Each path below is one point turned by a fixed rotation once a step. After each direction that follows a path, write how fast that rotation turns it, in degrees each step (0 if it stays still).
Each turn is a multiple of 5 degrees from 10 to 175, or 0.
Each row of a path follows its step; steps can be skipped.

step 0: [ 20  31 -50 -10 -13  19 -59 -17 -13 -17  -7  11  17  24   9  -7  -3 -17
 -42  -1  12 -45  25  -4 -43  31  -2 -30  40 -18 -26  23   5 -28 -19   5
   4   9 -40  24   0 -13   8  62  13  29  39 -13 -20   3 -17  52   6  18
  27 -18 -24  65   0   6   1  22 -13 -28 -15 -14  -3  -4  12  13  17   6
  30]
step 2: [ -5  47  -1 -46  -2  14  16   8 -20  18  -9  27  42 -21  28 -28 -25  42
   4  24  25  -6 -43  -6 -12  -4 -20   7  27 -11  58   3  -1 -10  28 -12
  24  27  22  12 -52  15  -8  20 -17 -28  36 -10 -34 -36  42  -7 -13  57
  17  -3 -12  13   7  12  12  -6   7  21 -44 -41  -4 -15  32  23 -18  30
  -7]
step 4: [-14  -9 -82 -23  15 -23 -41 -15   1  24  -4  22   1  57 -10 -27   0   5
  21 -20 -29  12  -2  -4 -51  -2 -11  -9   8  -7  11  -5 -12 -43  28 -47
   8  43  19  39   2 -18  50  19 -18  16  10  26  25 -11  10  13  18  -1
  29 -29  -6  18  16  21  12 -17  31   5 -10  10  13   0 -31   8 -18  -4
  64]
step 5: [ 20  28 -37 -35  -1  24   6 -61 -54  25 -10 -13  44  -6   5  19   7  21
  10 -12 -21 -55 -17  26 -33   0   4  -3  23  25   9 -11  23 -48 -37  -9
  -9  17 -22  31  27  44   6  -5  22  -3  13  -7 -17  27  32  12 -20  14
  51 -11   8  24 -29 -29 -21   4 -19 -26  14  21  12   6   0   7  48 -37
 -16]
step 6: [-32  31 -37  21  -2  29   0 -18 -12   6  16  34  17  -5   8  16 -28   2
 -15  37   9  27 -31  26 -37  23   3  24  18  30  -2  -4 -14 -28  -9  17
 -26  30 -25  30 -33  18  47   7 -25 -57  43 -35 -25  -5 -11   3  10  -6
 -40 -10  34 -25  29  -6  11  19   8 -29 -60 -14  51   0  27   0  -1  26
   0]
step 8: [-19  16 -63  -8 -28   3  -9 -19  44   2 -19  30   6 -17  -6 -17  31 -11
  41 -25  26 -12   3  32 -13 -23 -25  -8   3 -37   6  -7  24   3 -16  -2
  22  -1  34  44 -15  -7  34  32  12   9  -2 -26 -32 -14  12   4 -28 -15
 -12 -39   7  19  26  57   4 -68 -18 -16   2  30  23 -22  36  28  31   6
  26]
step 10: [  6  32   0  -9 -42  35  22 -26 -21  52   5  -8  35  25   8  -6   2  49
  20  22 -27 -12 -22  57 -27 -57   1 -14   6  17 -35 -31  -1 -48   1  16
 -20  41  -2  10 -24  -1  32  13 -35 -45 -23 -34 -30  15  19  18   7   2
  -3  -4 -23 -18 -15   6  13  11  11  25 -10  55   1  24   4  21 -24  -1
  -9]
step 18: [ 16  16 -19   1  -9  80  34 -45  12   1   4  10 -29   6  26 -17 -38  14
 -27  34  10  10   7   3  10  29  30  -1  48   8  31  37 -25   6  20  11
 -10   4  -5  26 -33  26  31  11 -32   1  25 -39  -9  -5  54  32  10 -13
   9   9  15  -9 -30 -22  41  12   1 -18  -7  27  -8 -17  30  31  10 -24
 -47]
step 21: [ 33 -10 -15 -28  13   7   2  19 -28  -4  11  27  14  -7 -48 -34  34  49
  26  -1  27 -23  16 -42   2 -14  10  54  15  -7  18  -4   4 -11 -14 -26
   3  75 -31  51   0   3  21 -16  -7  10  -8 -40 -51 -26  11   0  -6 -17
  26 -27 -18   2  18  26 -12  30   7   4   0  16 -21   1 -10  44  48  -5
 -22]
step 22: [-41  -5  21   2   0  40   0 -45  -6 -12  19   4 -37  65  14 -20   1 -15
  -7  16  -7  -1  16  26 -22   8  34   4   4  22   2 -13   4 -40  -7 -29
 -17   8   7   9  -3   4  28 -33  -7 -50 -18  -9 -53 -21  25   7   6 -35
  -7 -30 -24  -5 -19 -10   3  73  24 -22  19  40  43 -17  -8   4 -35 -45
  -1]
Speeds:
[  3   7   2   3  -2  -9  -4   7   5  -3   7  -3   4  -8  -1 -13  -4   7
 -13  -1  -3  -5 -18  -2  -3  -2  -8   6  -6   9   1   0  10  -1  -6   0
   4   4   4   2  -6   5  12 -10   9   6  -4  10   2   8   0  -5   0  -2
   2  -1   4   8   2  -2   3  -3   2  -8   1   3   1   6   3  -4   2   1
 -12] => 95
[ -1 -10  -7   4 -14   4   5  -8   7 -10  -2  -3  -5  14  -6  -6  -7   2
  -3 -11  -3  -9   0  10  -6   3   5   1   7   2  -7   8  -3  -1  -1   3
  -4  -3   9  -2  10   6   4   0  -1   0   8  13   0   0   3   7  -1  -5
   6  -6   1   6   0  -5   4  -1  -1  -3   6  -1 -13   3   0  10   0  -6
   4] => 80
[ -9  -2   3   7  11   3  -4  -9   6 -10  -3  11  -8  -5   6   1 -11   6
   3  -4  -5  -4   3   7   1   1   5  -7  -8   1   1   1  -2   4  -2   5
   6   5  -2  -4   4   1  -1  -4   2  -6  -2  -8   0  -5  -5  -5   5   4
  20  -1  -1   2  -9   2  -5  -9  -2  -4  -6  13   1   3  -6   1  -7   8
  -8] => 175
[ -3   4   6   7  -7   2   2  -4   6  14  14   8  -5  -1  -9   4  -6   6
  -1   9  -1  -3  -5   5   5   5  -5   7  -2   0   4  -9   0  -5   4   4
  -5  -4   1   6   6   0  -2  -4   9  -2  -4 -10   2  -7   0   8   2   1
   9  -3   6   3   0  -5  -3   4   2  13   4 -16   5  -3  -3  10  -1  -6
  -6] => 90
[ -2  -3   9  10 -12   9   8   2   4   1   0  -7   1   9   3   2   4   9
   4   8  -5   8   6  -2  -6   1  -3 -13   4   0  15  -1  -1   9 -10  -5
  -4   0  -3   5  -7 -10   0  -2   1  -8  -1  10   0  -3  -7  -2   0   1
   5   8  -1   9   9  -1  11  -3  -3  -4  -1  -3   7   4   0  -3   0   4
  -4] => 90
